Each path below is one point turned by a fixed rotation once a step. After each direction that follows a path, write how fast that rotation turns it, in degrees per step (0 if it stays still).
Each turn is a multiple of 5 degrees from 10 to 175, or 0.
Each row of a path follows its step; steps can be skipped.
Rotation 1:
step 0: -104  156   51 -200 -166 -264 -100 -284  -66  250   49   36  -28  167  -54   15   10  231   20   29  -58    9  -84  -74 -308  113 -110   13   24  138 -103  448   47  265  121 -181  -38  378   20 -111   56  227 -142 -162 -180  107   10  -63 -123   81 -133  254 -230 -321  -26  303 -147  -96  -84 -217  234  157   51  -71 -186
step 1: -213    2 -308  171   55  109   83  131 -113   61  233 -128  144 -151 -184  151 -141  311  238  -90 -343 -109 -174  104 -188   99 -226 -105 -138  -51 -427  198  -14  217  266  -73  126  177   73 -177  -51  161 -146   12  -24  -14   82 -211   99 -144 -126   39   24 -156   10   85  118  179  -28  186  -63  365   99  -52  268
step 2:  -92 -361 -214  354  -33   -5  284   30  248   94  195  -78  -82   15 -136 -323   20  198  210   54   43  161  158  -37   26  123 -120  162 -150 -301 -167  231   56   48  -31  -87  112   17 -161  -72  137   94  -41  388 -110 -313 -111 -109  183  105 -164  -91   32   48 -204   57  190  162 -219  185  207 -133 -148 -104  -87
step 3:    8   -5  -66  468   16 -130  -16   59  180  -37 -161  -36 -203  303  -42 -221 -357   37  -96   66   14  174  151 -233  -85 -362  202   91 -151   71  -19  184   29  -86 -155  -16  328  207 -206  -46  199   87 -138  163  135   42  -63 -282 -196   39  -65   31 -144  -61  234  103 -330  -13 -114  279   52    5   54  145  -54
step 4:   50  272  111  106  -96 -124 -259  211  134 -159  241 -215   66   90  179 -154  -70  205   -9 -210  147 -127 -123  320 -161 -213  196  156  268 -187 -240   95  -15  -24 -152  -18  211  176    7   53  164 -147  -36  -14  -88  361   60   28  290  -34 -167   53 -135  -36  177  -81 -225 -157 -361  232 -100   63  -40  -48   94
step 6: -248  152   79 -305 -167    8   17  181    0 -210   37 -266   -7   50  136 -130 -128  -55  -14  290   93  -39  192  -80 -308   97 -146  148 -199  -74  -78  -70  298  155   87   80   62  108 -200 -174  -51   67 -145  120   39   35 -129   72 -297 -334  -97 -290   11   63 -171 -116  -70  328  191  325  163  228  165  -42 -123
step 7: -358   93  -32  -73  261   19  -38  121  248 -321  511   72  101  227   66   46   69   29    1  -43  188 -163   75  -81 -159  104   10  -95  294    6  -22 -179  -73  131 -117  141   53   68 -351   46  361  256  -45   66   89 -230    0  -79   56   36 -203 -147  -37   16 -110  297 -194   66  270   60  179   55  -79  -43  -72
step 8:   91  -14  139   20  302   93   10  -17 -183 -150  515  -36 -194  -50   90   72   77  107  -97  368   61  308 -120   41  -64 -107  302 -238  190   89 -140   50 -105 -226  242  181  118   31   70  -77  100  119   90  225    1 -344   95    5 -166  -74  -74  -20   35   84  338  285  -97  -83 -106  245  -52  -11   -3 -179  -41
step 9:   59  -51 -129 -124   -8  114  -88  148   46  111   16  -80 -128  146   63   99  148 -328  -48 -149   92  201  -64  332   53  163  151   87  -97 -117   55   56  140 -296 -100  246  152  -29  136  -48 -154  -99  144   48  -99 -136  -44 -133   39  -48 -191 -158  -86   61  170  145 -236  124  -73  362   24  -85  412 -610   64
step 10: -189  -82  -25 -281  271 -129 -342 -153    5  -35   67 -356 -126  -20  -11 -230 -146 -239  -54 -236  176   78  -51   94  130  133  261  -72   -1  -17 -137 -162  106 -122 -150  272  131  -65 -216  -45 -301  -29 -101 -181   55 -131   20 -405   10  142   31 -119   56  -48 -257 -193  -90  -91  -46   96  132 -298  222  178   39
step 11:   37   93  317 -454 -165  101 -291  -75 -112 -145 -162 -265   72 -268  -86   73  -80  126   18   82   81   24  -47 -132 -183  -36   41  -24  205 -106   36  -82   92 -289   44  215  -46  232 -275 -149  -35  -35   44  225 -252  -16  197  -72 -164   51   13   98 -254 -293 -194  237 -152  -98   77  -34  225 -341 -117  105   91
Speeds:
 -50   24   39   18   47  -74  -63   13  -48   64    0  -25   -8    8   90  -13  -39   22   29  -21  -11   23  -41  -28  -17    0  -38  -22  -32  -74  -21   42  -13   36   16   -9  -13    9  -10   37   29   27 -102   66  -25  -28  -80   37   77   24   20  -24   -5  -12   78   46  -51   97   -9   33   23  -23   26   15   10 -> 10
 67  59 -79  59 -26 -33 -18  16  67  59 -47   5 -34 -68  -7 -64  -6  61  34  49 -60 -57  48 -31  40 -25 -14 -31  -7 -14 -38  12 -39  55 -25  26   3  44 -18 -29 -12  81   8 -51 -47   3  -9   7  20 -64 -37  47  46  38  11 -23 -31   6 -36 -90  38  -1   3 -41   9 -> 20
  -8   -2   -4  -54   -7  -10  -56  -62  -17  -26  -24   13  -38  -19   -6   34  -17  -12   11  -30   -9   19   -4  -38   -7   15   75  -53   10  -15   43  -84  -13    3  -18  -33   26  -48   61  -52  -47  -26   -1  -12   26  -50   90   72   27  -69   18  -26   20   35  -29   78  -35   50   19  -54   33 -118   28  -30   64 -> 20
 58 -24   2 -29  63  -3   2 -94  23 -23 -54 -26 -12  50 -50  43 -26 -19   3  36 -34 -51 -24   2  -9 -59 -25  15 -53  -9 -71  53  -8  76  10 -71 -37  18  11  22  38 -53  24 -34 -26 -68  12  33   6  77 -27  53 -33  -4 -41 -67 -29  37  40  28 -52 -41 -41 -42  59 -> 20
-25  37 -27  14 -66  51  16 -69  57 -34 -49  41 -28 -55  13  56 -39 -55  24  80  46  47  16  12  13  -7  65  55 -17  22 -70 -50 -55  36  14 -10 -56 -54  36  10   6  -3  -1  30 -38  11 -37 -12  23  21 -38 -40 -33 -94  47   3  29  40 -34   2  48   0  51  -1 -81 -> 115
  43   27   12   56  -34  -40   25  -13   32   12   80  -50  -19   64   -9  -28  -34  -54   61  -24   67   46  -45   50   82  -36   23   -3   30   12   -5   21   13  -34  -25  -10 -114  -14  -46  -25   -6    1  -79   -8  -30   18   41    9   25   14  -11  -24   22   10  -65   41   36   42   73  -80  -16   51  -14  -36   25 -> 140
-30 -15 -22  25  10  -8 -39 -12 107   7 -88 -10  42 -11 -27  66  22 -47 -20 -48   5  28  -3  17 -17   1 -47 -30   2  92  55 -35 -10  33  -8  27  40  31   6  18  17  54 -29   1  51  -4  13 -94  -2 113  23  23  36  36  31  90 -21  62   3 -38 -27  30 -35 -42  -6 -> 160
-41  -6  59 -33 -61  17 -90  67  -6 -21 -28 -58  30  25  19  13 -29  11 -26 -21  -2 119   9 -20   3 -57 -34 106 -17 -31 -25   3 -34   7  43  61  24  -7  21  56 -35 -12 -17 -95 -35  23  25  -6  17 -14 -19  27  -1   5 -28 -55 -32 -22  15 -92 -30 -51 -30   6 -35 -> 60
Rotation 2:
step 0:  -26 -189   94 -166  147  -32  302  231 -244  133 -114  328 -258   37  -70   22  -17 -167  156 -192   62   28   62 -118  173  -86   92   54  462  -67  -76 -114  114   92   32 -245  293   36  239 -210 -113   88  112  100  -11  134  140  -55   48  -70  258   92 -112   13  -27 -203   24   91    5   70 -145  -62  -95  -10  104
step 1: -116  -50 -258 -147  -87  -58  118  -99   25  -57 -196  112   37   43 -115   90 -161 -305  349 -224   23  -78  170 -147  105  -37 -201   56  -14 -178  343 -185  -30 -153  329  -70 -109 -149   90   38  207   65 -177 -274   63  183  -55  119   -3 -208  -86  235  199   48 -115 -122   39   89   27 -125 -128  -95 -133 -129   11
step 2:  -64 -141  -34  125   78 -336  -59 -179  169  -23 -299   39  114   62   -7 -116  137  151   12 -234 -102 -207  253    9  -48 -173 -119   85  322  -86  416   93 -181  161  -47 -176   10  231 -149  197  268  233   77  -72   20   35  217   66   61   52   32  138 -272  -84   61   91    1 -115  120   46  -44   28 -102   29  -38
step 3:  -86  205  319  186   78   63  284   80 -125   50 -181  -33  201 -252  -90  134 -259 -107  195   81 -191   55  -75  -97   61    8    6 -129   32 -101  377  251   98  114   42  -43    7  -10 -176 -188  116  148   63  -50   -3  -87   79 -240  -16   -2  181  386 -145   72    9  150 -189 -255  -41   59   30 -138   98  113  112
step 4:   67 -110 -182   56   91 -128  223   44   67  209  -77  156  -36  103 -107  318   74  -64  178  299  251  -93  -66   -4   93  -80  -87  -13  257  105   87   52 -132 -271 -136 -168   23  -49 -258   82  164  -19  -98  207  109   34  118 -238  245 -164   19  135  203   13 -289   66  -53 -175  -93 -133  217  -21  333   -4   77
step 5:   45   59 -194   47  -70  -19   10  -22  -38  214  -75   74   27  -98   -2  128   72 -115  105   93   97  -90  213 -145  172  200   95  -56  502 -116 -198  209  176  -10 -158 -132   80  122  -96 -183   50  247  187  -55 -153  -94  144  186   39 -279 -138   20  163   79   45 -200   42   28  316  103  -79 -272  -93 -152  219
step 7:   -7   47  -81  -35   45 -112  -51   12  253 -208   93   -7   74  107   66   73  -98  286   -8  -41  106 -171 -230  203  213 -282   14 -106  355   12  369  173  287  -51   28   65  -33   59  -36   31  218   44  117 -164  209  -51  185 -198   11  -34 -234 -252 -218   46   88  -76    6 -250  201  142   71  -42   59  133  -62
step 8:   77  -26  300  286  -53  120   77  226  -82   78   88   18 -155   14  -25   67 -258   86  221  -23 -164  -62  -96   38 -139 -191 -180 -315  286   61   53   -9  202  -18  -23 -183   56 -137   38  -78 -202  175   11   62   77  213  -19  -41  -62  -58  277 -100  -75  275   23  -87 -280  -71  174  166  244 -268  164 -124  -12
step 9: -240 -249  -63 -176 -407    7  137  -10  118  212  -33    3 -123  180 -134  250  -88   30  205  174  213  -20   23  161   -5   -9  -56  -89  234  -77 -108  -49   -3 -255   11  110 -126  -81   90  190   71  -55  -67 -392   65  -93 -128    5  110 -255  258  110  -40  -43 -227 -177 -135   42  -20   73   13 -112  241 -106 -159
step 10:  184 -222  -57  -21 -239 -198 -324  -67  114  178  -81  204   39  183  169  130  -24  202  -35   29   38   25  365 -104   23   17  156   77  121 -301   24  201    4   64  -93  140  233  -19   14   29   -5   33  112 -155  114  212  284  184  -92 -181  152  130   55  234   49 -144 -114  -97  145  129    4 -117 -265   91 -192
step 11:   46  180  236 -148   60   41  106   79   -6 -112  -63   13 -208  -81  336   23 -188  138  168  103  -81  140   48  -40 -118    8   82    6  113   -6  168  112   18 -122  416  221 -159   73  -69  -51  105  -70  -61  -64 -133  158  219  194  117   -7  139  125 -133   66 -174  190 -197 -335   74   97 -375 -114 -126  -16 -240
Speeds:
 13  -6  24 -72  -8 -51  73 -53 -26  -5  33  -2  15 -18 -44  68 -31  23 -48  33  -4 -91 -24  19  34 -27  56   7   8 -68 -14  10  32 114  18  18  82  55  41 -40 -30  11   5 -37  44 -86   2  39 -10  55 -48  34  31 -34  15 -22  -9  28  64  44 -17   6  41  -5  16 -> 155
-36   3   9 -98  26  18 -73 -37 -44 -48 -61  62 -34  41  46 -18 -10 -53  13 -11  11  52  32 -10   1 -67  19 -48  33  -3  19 -16 -85  43  39  12  56 -21  81  32  21   9 -54 -25   8  -5 -23  77 -56  17  88  51 -10   8  -8   7  -7 -44 -57  57  24  -3  14  25 -32 -> 35
  78  -28  -50   37  -50   26  -61  -34  -11  -40   55   14  -63  -27  -24    8  -23   98  111   -4   21  -38    2    4  -34   29   29  -47  -16   -1  -42   19  -10   24   40   69   13  -29  -34    2  -18 -104   -9    0  -33  -60   47    6   -8   -5   19  -54  -44   32   -5   14  -26   44  -44   75  -18  -35   18    5  -54 -> 20
 -44  -52   -1   42  -14    2  -17  -53 -108   32  -31  -62   33    7  -59    9  -27   12  -27   33   11   30   26   39  -73   39   17  -97  -31  -41   46   55  -16  -29  -52    3   86  -30  -41   45   -9   19   28  -17  -18   59  -45  -58    1   21   -7    0  -36  -62  -30  -24  -39  -28   15   13   25   39   81  -34  -31 -> 65
-25 -38 -19 -18  11  59 -67 -77  40 -23 -13  27 -34  -6 -28  55 -20 -24  45  32 -87  -7 -12  16   9 -64   8  11  29  58  45  92  37 -21 -48 -16  20  50 -10  13 -28 -56 -42  14 -39  81 -24  14  51  69 -42  -6 105  49  19   3   2  34  45 -30 -17  28 -29  36 -34 -> 120
-52  -3 112  30 -42 -38  55 -24 -45  61  46  23  -3  21  62 -93 -56 -32  83 -14 -58  -3 -40 -19  76  93  21 -14  29  -4  13  26 -63  40 -16  11 -15  36  23   0 -13 -20   2  43 -17  -3 -65  20 -15   4 -56 -33  -4  53 -57 -19   2 -15 -19 -27 -39 -12  19   4 -49 -> 135
